Where one turn sends some rows of the set: a few examples, then the rows asked:
K367: [ 17   3   4   6   1  19   6  16 -10  26  -6  14 -15   3 -14 -19  -8  15
   8 -13  -9   5  -9 -11]
K576: [ -1   0   4  -7 -18  -4  -4 -12  -7  14  -4  10  17 -16  -5  -4 -20   7
   4  -9  -4   5   2 -19]
K868: [ 13  15  19   5 -11  -5  -7   3  -2  13  -2 -16  18  23 -10 -12   4  13
   1  -3 -12  11   4   3]
K493: [  6 -11   3  -7 -25  -4  -4   8  -6  15  -5   7  21 -11 -28  -6  -8   9
   6   4  -1  17   4  -8]
K561: [  4  -1   8  10 -12  16   1 -12 -19   3 -13   9  -2  18 -12  -4  -7  27
  13   2 -12  19   7  13]
K109: [  0   8  -8   8 -23   7  15  -3 -29   7   3 -16  11  -5 -20  -7  -7  11
  13  10  -1  -5  -8   9]
K533: [ 18  -1  -2  -2 -12   8 -18 -22 -18   4 -10  12 -19 -12  -7 -21  -4  18
  12  -1 -19  18  -7   0]
K820: [ 13   7  -7   0  -9 -10   4   9  -4  26 -12  -9  -5   2 -17  -2   2 -13
  11   0  -2  -8  -9   6]
K688: [  8  -9  -1  -4 -36   5 -12 -10 -14  10  -5   6   4  -7  -3 -18  -7  11
   3  -3  17  16  14  -9]
K23: [ 12  16  11  -5 -14 -13 -11  13 -16  19   7 -17  12  13  -3 -13   0   9
  -1   4 -16  14   2  13]
K835: [ -4  14  -7   1 -13  11   2   3 -22  17   6 -17  11  -8  -3  -3   2   4
   5 -17   6  -8  -9   3]
K13: [ 19   2  -6   3   0  24   4 -19 -21   6  -1  -6   3  -1 -18  -8 -16   4
  22  -1   2   1  -2   1]
K469: [ 16  -9   7  -2  -6  10  -1  -7 -22  12   7   7   6  13 -16 -10  -6  28
  14  12 -11  19   6  19]
K852: [ 18   3 -10 -13 -10   7  -2  18  -5  14  16   2  -4  -8 -12   0  -6  25
  15   2  -9  -1   3   9]
K383: [ 15 -13   7  -6  -4  10  -2  -5 -21  15   7   7   8   6 -17 -14 -10  20
  10  15 -11  16   3  20]
K48: [ 10  15 -13  -9 -28 -10   0  13 -22  10  14  -7  -8  -4  -1 -15  -6  16
  17   5 -16  -4   6  -4]
K304: [ -6   3   5  12 -28  -6   2  -9 -14  -5 -18   1  -8   4  -1   0  -7  13
  -8 -11  -7   7  12  -3]
K573: [  9   9   4  15 -13  10 -20 -19 -11   7 -19  10 -16  -9 -22 -11   1  10
  11 -10 -21  13  -8  -3]
K319: [  6  14   8  13  -4   8  10  11 -20  30   6   0  -4   7 -26 -26 -20  15
   4  -1 -15  -1  -7  -5]
K26: [ 22  -5  -4  -7 -16   3 -14 -20 -22   4  -8  13 -20 -11  -4 -27  -5  10
  11   2 -15  17  -8  -1]
K364: [  0  -5   6  11 -33   3 -12  -3 -21   2  -6  -9   0  11 -20 -19   9   6
   2 -10   1  20  17 -11]
K455: [  6  21   1  10 -11  15   0  12 -26  23  -1  -5 -19   4  -6 -26 -12   8
  -5 -15  -6  11  -7  -5]
K302: [ 12   4   4  -4  -6 -16 -15  -5 -12  29   8  13  -5  -6  -1 -16  -1  -8
   3 -14 -19  -3  -6  -1]
K583: [ -5  -3  14  10 -16   3  -7   3  -2  11 -12   4   4  -7 -33   6   3   2
   0  -4 -13  10   3  -5]
K180: [ 16   0 -14  -1 -18   8   2   6 -13  12  -6   0  -3 -10   0  -6  14   1
  18 -18   7  -6 -11  -9]
K308: [ 11  16  18   4 -10  -4  -6   5  -4  14  -4 -16  17  24 -11 -10   0  18
   2  -1 -11   9   7   5]
K129: [  2  10  -9  -9 -13   7 -11  -5 -13  24  20  -3 -11 -17 -15 -14  -7  14
  17   2 -12 -10  -5  -7]
K743: [  3  -5  -9  -1  -9  16  -2  15 -23  12  -9 -20   9  11  -2 -17   2   1
  15   0   1   7   6  10]
K212: [  1   9   6  15 -21 -17 -19  -5 -13  21  -4   4  -5  10 -14 -19  13  -5
   6 -20 -18   5   0  -4]
K472: [ -1   5   1   5 -40 -11  -6   2 -19  10  -5   5   6 -12  -4  -4 -16   1
  -8   1   2   8  11   3]
K172: [  9   8   7  13 -12   9 -16 -22 -10   5 -18  12 -15  -9 -21 -10   0  10
   6  -8 -21  15 -10   1]
K925: [ 19   8   1  12 -19  10   8  16 -19  14 -11   1 -19  10 -11 -33 -12  21
   6   5  -7   6  -1  -3]
K122: [  9  -3  16   7  -8   4  -4 -18   3   5  -4  -2  14   3 -21  -8  -7  18
   3 -12  -6   0   9 -19]
K948: [ 15  -7 -14   9 -25   8   6   2 -17   2 -11   1  -1 -14 -16 -14   6  15
  23   9  -2 -12  -7   3]
K513: [  4  -3  10  10 -11  14   3 -14 -18   1  -9   7   3  19  -9  -7  -5  28
   9   0 -12  19   9  14]
K199: [ 12  13   8 -11 -17 -12  -5  11 -22  18   7 -16   9  10   1 -14  -5   3
  -6   4 -14  18   0  15]
K695: [  2   4 -20 -17 -20  12  -4   2 -23  13  11  -4 -20 -10  -8 -12  -3  24
  14  -5  -3  15  -3   3]
K153: [  2  13   4  15 -20 -17 -17  -1 -15  22  -4   0  -4  14 -15 -18  10  -5
   8 -22 -15   3   2  -6]
K734: [  6   3 -21  12 -13  -5   0  -9 -23   4 -16  -4 -11 -13  -7 -22 -13   3
  11 -12 -13 -11  -3   8]
K663: [  9   9   4   1 -10 -19 -19  -6 -15  28   6  11 -10  -3  -4 -13   3  -6
   8 -18 -21   2  -7  -3]

K23 turns into K663
K109 turns into K835
K319 turns into K455
And these:
K172 turns into K513
K129 turns into K695
K383 turns into K199
K576 turns into K688
K743 turns into K820
K304 turns into K122
K308 turns into K153

Where one turn sends some rows of the set: a few examples, then the rows asked:
K781: [-22  -2 -12  18 -21  -9  -1  13   0   7 -17  15 -12  -7  -1   5  -1 -12
  -6  17   5 -16  -3  -4   8   3   3   9  17 -23   0 -12  -2   6   0   4
   1  -2   6  -7   6  10  -3   3]
K733: [  9  -1   2  -3  15   6  12 -11   6  -2  14  -8   1  -4  -3   7  -8   6
  11 -10  -7  -8  10  -7 -14  -3  14 -20  -7  21 -12  -4   2   1  -8   4
  10  -3 -12  -5   5  -8  -4   3]
K272: [ -8   8   1  13 -20  -1   5  16   5 -19 -15   6 -14  -6   1  14   2 -16
  -4  15  11 -17   8  13 -13   5   4  15  13 -12  -4 -12 -12  -1  -4  -2
  -5 -12   3  -5 -11   7  -8   6]
K78: [ -5   4  -5  21 -20  -5  -1   9  12 -13 -13   8 -18  -3   6  16  -1 -14
   2  16  14 -12   6  15  -5   7  -6  14  17  -6   0 -15 -13  -4   5  -4
 -12  -7   4  -8 -10  10  -1   0]
K240: [-10   3  -6  16 -22  -5  10  11   3  -8 -19  18 -14 -10   6   7  -1 -16
  -2  11  11 -20  10  13  -1  14  -5   6  16 -19   0 -12 -10  -2   8   3
  -1   4  12  -3   5   5  -9   6]
K220: [ 12   5   4  -2 -14   8 -18 -11  11  -1  22   2  -8  11   4   2   0   3
   9  -8 -11 -12 -16 -17   3  11  -5 -10  10  -2 -23 -15  15  -2 -11   3
  -1  16   4  -9  -3  -5   6 -19]
K325: [-20   7 -11  14 -25  -6  -3  21  -1  -4 -14   5 -12  -4  -4   9   5 -12
  -7  16   4 -15  -9  -2  -3  -5   3  14   9 -13   2  -8  -2   7  -6   4
  -3 -14   1 -12  -5  10  -7   3]
K922: [  6   1   5  -3 -11   7 -16 -12  10   2  21   6  -5   7   1   0  -2   2
   8  -8 -13 -16 -14 -21   3  16  -4 -12   8 -10 -24 -11  16   0 -11   5
   2  18   8  -5   3  -5   4 -16]
K415: [  8   5  -2  -5  11   3  -5 -15  -7  -4  23  10  22 -15  14  -6  -5  -1
  -7  -8  -5  -1  21  -9  -2   4   2  -1   2  -7  11  14  -9   7   9   4
   7   4   0 -11  -6  -7 -10   0]
K613: [-16   8 -14  13 -28  -6   4  21  -6  -1 -19  11 -12  -5   2   4   5 -11
  -7  11   3 -17  -7   1   4  -4   0   8  14 -17   3 -11  -1   4  -2   8
   3  -3   6 -12   4   7 -10   5]
K432: [  9   7   5  -7 -16   9 -11  -6   4  -2  19   5  -4   7   3  -3   2   2
   6 -12 -14 -18 -14 -17   1  12  -3 -14   8  -8 -24 -11  17  -1 -13   8
   6  20   8  -7   4  -9  -2 -13]
K110: [ 14   0   0   0  16   1  -9 -19  -2  -3  26   7  17 -11  17   1  -7   1
  -3  -4  -1   6  23  -7   3   3   6   2  11  -5   8   5 -12   4   7  -2
   4   1  -6 -13 -12  -4  -1  -6]
K373: [ 10  -5  -3   1  13   3  15 -14   4   7  11   0   0  -6   3   1 -10   6
  14 -13  -6  -8  12  -6  -4   2   7 -27  -1  18  -9  -5   1  -2   2   7
  13  11  -5  -5  16 -10  -3   2]
K722: [  6  -2  -6   0  10   6  10 -10   6   3  13  -4   2  -6  -4   1  -8   3
  11 -13  -8 -11   5  -8 -14   0   2 -24 -14  24  -5   4   4   2   1   8
   8   3  -3  -5  11 -10  -8   4]
K295: [ 15  10   1  -6  10   4  -3 -10  -9 -10  24   5  20 -12  16  -2  -1   0
  -6  -9  -4   1  21  -5  -4  -3   6   1   5  -2  10   8 -10   5   5   3
   9   1  -4 -15 -11  -8 -10   0]
K676: [-14  -4  -4  20 -16  -6   0   3  12  -5 -14  16 -15  -9   3  11  -5 -17
   0  17  14 -15  11   9  -2  17  -4  10  17 -18  -2 -12 -12  -2   8  -3
  -9  -3   8  -1  -1  10   0   2]
K691: [  5 -11  -3   5  18   2   6 -20  13   9  16  -2  -1  -5  -3   5 -14   5
  14  -7  -5  -6  10 -10  -7   5   7 -22  -6  20 -10  -2   1   1   2   2
   4   2  -7  -2   9  -6   3  -1]
K519: [ 14  -2  -5   5  12   3   8 -13  10   2  16  -8  -4  -1   3   7  -9   8
  16 -10  -4  -2   7  -3  -8  -4   4 -20  -5  30  -7  -7   0  -2   1   3
   3   2 -10  -9   5  -7   1  -3]
K860: [-16  -1 -16  23 -23 -11  -6  11   6   6 -14  11 -18  -2   3   9   0  -9
  -2  17   8  -9  -6   1  10   0  -3  12  18 -13   4 -14  -3   3   3   2
  -6  -5   3 -12   0  12   3  -2]
K372: [-13   4 -10  19 -21  -8  -3  16   2  -3 -14   5 -17  -1   2  12   3  -8
  -4  19   7  -9  -4   2   5  -5   7  15  21 -13  -1 -19  -5   3  -7  -1
  -2 -11  -4 -14  -6  12   1   0]
K173: [ 11   8   8  -5 -12   9 -15  -7   8  -7  22  -1  -7  10   1   3   1   3
   6  -8 -12 -15 -15 -17  -2   8   2  -8   8  -4 -26 -14  15  -1 -18   3
   2  10   2  -9  -6  -5   2 -15]
K354: [-13   8  -5  12 -24  -1   6  16   3 -14 -16  12 -11 -10  -1   7   2 -19
  -5  11   9 -23   6  10 -13  10  -6   9   5 -13   2  -3  -9   1   4   4
  -6  -5  12  -4  -3   5 -14   8]
K854: [ 13   3  -5   0  11   1  -6 -18  -5  -1  24  11  18 -12  19  -4  -5   1
  -2  -8  -2   3  22  -5   5   4  -1  -2   8  -4  13   8 -11   4  14   2
   5   8  -1 -14  -5  -6  -5  -4]
K15: [ 14   7  -2  -1  11   3 -10 -14  -3  -9  28   3  18 -10  15   1  -3   0
  -3  -6  -2   5  18  -6  -4  -3   2   4   4   3  12  10 -11   5   8   0
   1  -4  -6 -17 -15  -5  -5  -5]
K710: [  7  10   5  -8 -16  10 -15  -4   6  -7  21   0  -4   8  -1   0   3   2
   5 -10 -14 -18 -18 -19  -5   9  -3 -10   3  -3 -23  -8  17   1 -15   7
   2  13   6  -8  -3  -7  -4 -13]

K854 turns into K295
K733 turns into K691
And these:
K272 turns into K676
K922 turns into K710
K372 turns into K781

